In the rows, 128 means zero.
Each named turn below is shown by a few rows before and after it. Which turns, in which order, take the first row of each later pair to the second? The first pair is answered.
turn F:
[111 128 114  93 111 160 144  91 121 106 138 103 145  92 164 163 101 100
 134 176 149 149 150 175 151 117 116 104] -> [124 120 129 109 102 167 136  81 116 115 119 113 170 109 145 156  90 103
 130 170 146 121 124 180 125 117 105 101]
[136 126 134 129 154 129 148 127 103 132 156 102  80 134 126 145 116 123
 123 124 141 171 123 122 134 134 155  82] -> [141 115 154 152 134 133 149 110  99 143 120 100 110 153 103 146  97 124
 120 122 142 136  98 124 111 138 137  71]
[127 108 140 145 134 117 156 179 135 132  84 136 165 159 125 129 139 137
 134  99 119 123 114 123 129 144 105 140] -> [122 110 122 125 143 107 154 187 135 119 107 126 138 136 140 124 155 137
 143  98 118 153 131 118 155 142 130 146]
[134 110 173 111  83 145 120 107 121 156 125 155 164  99 132  87 104 130
 119 115 162  59  93 136  43 161 106 152] -> [144 115 158 119  88 113 138 145 165 138 145 189 166  87 143  85 159 150
 167 132 142  88  78 122  82 120 107 198]
turn K:
[122  96 150 132 108 132 175 150 197 102 122 127 160 130 130 145 148 106
 154 163 112 140 112 108 162 122 114 151] -> [103 110 153 141 107 134 181 148 133 153 125 108 126 121 114 132 125 130
  97  85 109 181 138  87 131 162 138 103]
[123  98 169  78 131 170  93  68  55  97 136  91  97 143 149 107 133  56
  95 163 167  81 139 174  86 158 127 152] -> [116 101 146  65 144 167 103  88  77  82 169  96  84 122 174 108 167  46
 110 168 174 113 157 159 123 150 141 161]
[107 141  99 117 142 146 139 124  71 150 156 113  89  97 137 107 139 146
  97  79 139 181 187 116 116 160 162  88] -> [152 107 137 132 120 152  87 100 122 115  89 131 166 168 115 122  97 128
 142 163 160  57 125 169  69 116 102 117]
[151 112 136 105 130 140 116 110 137  91 115 104 153 126 132 149  99 109
 116 150 136  91 127 160 112 127 113 127] -> [124 121 109  90 146 137 134 128 125  97 152 102 123  99 146 142 122 105
 106 129 130 157 153 130 143 137 138 122]
turn Y:
[143 126 112  93 152 111 141 110 104  83 149 137  93 121 186 123 108 116
 116 116 134 149 154 161 155 113 136 126] -> [155 114 140 102 141 125 132 100 120  79 114 130 132 145 170 135  91  99
 112 138 136 103 119 178 127  99 110 127]
[168 111 136 115 141 165 114 129 113 104  80 154 129 105 100 107 125 106
 133 115 122 119  70 152 142 136 161 127] -> [158 114 135 119 143 169 125 128 108 117  97 150 118  94 103  97 135 116
 119  91 118 149  84 138 152 151 176 114]
[124 131  94 121 140 156 112 103  97 137 105 108 109 156  93 130 101 150
 107 132 132 127 137 165  84 141 132 111] -> [119 139  87 117 139 160 119 108  84 143 107 103  98 154 101 131 107 147
 106 122 136 140 144 155 102 150 139 103]
[162 151 131 110 122 107 122 144  81 155 111 138 109 113 143 128 108 162
 109 105 128 138 116 131  87 148 123 108] -> [167 155 136  99 123 105 114 144  88 152 109 142 111 117 139 128 109 163
 121 120 130 122 117 141  81 143 125 114]
turn N:
[136 109 109  68 157 131 141 164 182 120 103 123 156 129 133 141 134 128
 189 100 133 110 108 162 173 143 138 147] -> [151 108 117  83 145 118 126 158 156 144  82 133 161 148 108 129  98 153
 178  81 139  85 105 159 128 151 127 132]
[109 127 145 140 107 114 182 142 177 140 153 158 147 135 134 123 190 113
 140 120  98 204  92  93 181 119 126 158] -> [143 142 133 124 102  59 109 151 146 112 142 184 138 153 127 113 156 178
 196 156 106 129  91 127 141  90 120 181]
[116 138 123 130 110 136 121 123 102 154 131 146 112 128 115 104 109 148
 102 100 119 154 137 125 112 135 128 108] -> [105 139 108 115 116 145 143 130 139 125 148 144 111 112 137 106 140 119
 115 117 123 180 146 117 150 121 139 121]
Then:
Between the rows of a pair lie two turns.
[141 154 114 110 146  98  97 170 124 101 138 144  87 121 159 124 132 170
 175 160 118 118 143 139 129 101 145 147] -> [118 148 130 118 136 139 105 126  73 141 136 109  84 114 135 125  92 147
  96 112 125 131 162 135  93 153 155  97] => F then N
[ 87 106 138 146 103 171 122 103 144 122  81 131 113 133  79 141 104 113
 148 107 135 108 113 161 152 137 118 114] -> [ 83 128 120 149 118 143 146 134 142 137 103 144  88 102  94 130 135 131
 155  90 120 154 125 130 179 131 132 120] => F then K
[151 109 135 143 132 146 103  90 126 149 102 104 138 169  99 159  60 119
  99 124 117  79 132 144 101 111 109 114] -> [150 131  75 112 170  97  78 133 108 117 154 125  74 128 130 146  88 164
 139 128 117 117 183 141 128  95 146 134] => Y then Y
[127 139  88 114 146 124  90 143 125 112 137 132 112 132 162 136 151 153
 167 155 133 133 138 149 129 115 155 145] -> [111 130 107 114 137 160  94 114  91 143 132  99 108 131 140 137 114 133
 116 121 135 126 143 151  96 151 159  99] => F then N
[147 112 129 108 115 138  88  87 128 104  93 113 158 164 113 140 111 116
 132 159 146  63 128 170  85 106 115 136] -> [119 140  74  79 146 100 107 126 101 110 154 118  84 110 143 126 160 143
 131 120 136 168 189 132 132 121 169 138] => Y then Y
[ 99 129  87 156 131 112 174 157 160 147 164 143  92  86 148 134 182 137
 119 101  92 232 149  80 177 126 164 123] -> [163 107 137 180  98 111  99 118 167 131  69 155 173 168 102 144 101 149
 158 170 112  61  74 142  85  90  87 139] => N then Y
[160 155 112 129 129 113 122 134 134 128 165 164 110 113 102  97 158 168
 141 105 158 155 106 144 114 123 137 169] -> [146 155 121 137 128 135 153 133 143 140 167 154 111 100 102 108 171 146
 117  85 156 179 101 130 130 135 143 153] => N then N
[134 163  94 128 102  85 105 134 158  78 154 137 150  96 141 114 190 144
 190 167 127 142 126 137 143  94 122 167] -> [120 137 111 106  94 143  77  70 124  76 131  89 169 112 128 124 133  88
 144 177 163  95 133 181  97 127 108 118] => F then Y
[127 135 130 166 161 119 139 128 101 152 125 135  81 140 131 111 114 172
 132 137  95 171 160 119 167 159 182 133] -> [151 108 148 170 155 143 108 108 140 119 102 129 122 165 123 125  94 139
 158 195 119  90 126 148 151 137 152 147] => F then K
[122  83 129 111 138 145 206 140 199 125 143 110 168 114 139 136 152  78
 147 136  95 175 123 152 160 136 125 129] -> [115  86 107  68 154 156 175 124 149 120 160  81 129 105 157 126 126  73
 117 135 124 165 161 174 143 160 150 103] => Y then F
[130 135 128 125 142 144 129 108  89 144 130  98 121 114 129 136 104 117
 106 109 139 113 150 143 114 144 139 101] -> [127 122 148 148 126 155 174 122 143 140 121 113 149 124 129 155 133  99
 121 116 124 130 116 122 155 131 119 119] => F then N
[134 148 109 133 142  83 110 137 100 138 113 157 133 131 121 115 126 181
 142 107 143 108 132 144 112 129 127 114] -> [136 127 108 136 147 103 134 146 154 101 133 155 145 122 149 127 165 140
 161 153 142 113 125 151 161 107 123 143] => Y then K
[123 146 102 101 155 142 120 120 119 111 152 115  97 106 153 128 140 128
 122 128 139 149 162 130 150 127 133 131] -> [146 150 117 124 142 123  87 115 104 121 118 131 119 132 125 119 106 150
 133 128 131  98 144 144  99 130 119 125] => N then F
[142 138 110 125 133 113  85 114 111 118 135 155 101 121 134 110 117 173
 142 140 125 133 129 135  92 143 116 130] -> [145 134 129 148 126 115 114 124 150 120 127 176 129 139 132 114 136 171
 152 138 101 131  95 129 112 127  98 140] => Y then F
[140 161  98 120 185 114 109  72  82 118 132  82 106 148 185 146  95 170
  81 159 147  89 154 158  86 158 105  93] -> [122 158 126 170 157 127 178  79  97 170 116  99 143 156 166 149 115 175
  54 101 112 123 111 111  87 179  87  80] => F then Y
[124 125 129 136 120 149 147 129 116 153 114 114 132  89 160 102 158 100
  79 124 146 137 144 124 107 162 129 179] -> [124 119 127 133 123 146 149 136 134 137 120 122 133  92 162 109 170  86
  94 138 145 132 138 130 121 160 124 186] => K then K
[115 117 148 123 144 149 125 118  78 122 158  89 121 136 154 135 152 131
 110 142 124 156 155 160 143 132 123  74] -> [118 116 144 121 153 151 118 119 102 107 158  89 126 133 162 138 161 124
 128 163 127 149 153 168 159 119 114  92] => K then K
[108 118 136 110 126 168 160 102 182 158 153  84 124 130 191 159 119  86
 121 148 128 131 143 131 127 181 134 118] -> [116 115 142 118 121 169 155 103 175 153 144  92 134 139 191 164 111  94
 124 161 131 106 135 136 116 172 119 129] => K then K
[131 133 118 117 132 123 113 125  86 126 125 124 119 141 139 119 118 144
 118 121 133 132 136 131 105 132 127 109] -> [129 122 136 123 115 153 117 116 114 120 112 126 146 146 133 130 112 117
 122 138 130 103 110 140 118 119 112 119] => N then K
[144 112 139 108 104 146 104  75 128 103  97 120 177 134 164 161  75  85
 121 167 173  52 126 147 104 134 106 121] -> [ 98 131 108 105 116 143 165 100 106 135 162 111 115  86 188 154 123  85
  75 101 151 175 174  99 156 174 156  99] => N then Y
[147 103 147 129  97 156  72  92 150 135  81  91 175 151  91 137  54  90
 118 144 160  64 118 183  81 136 109 102] -> [115 134 124 131 116 149 102 105  92 182 122  76 120 116  90 126  61 118
  64  59 144 155 161 149  83 180 148  69] => K then K
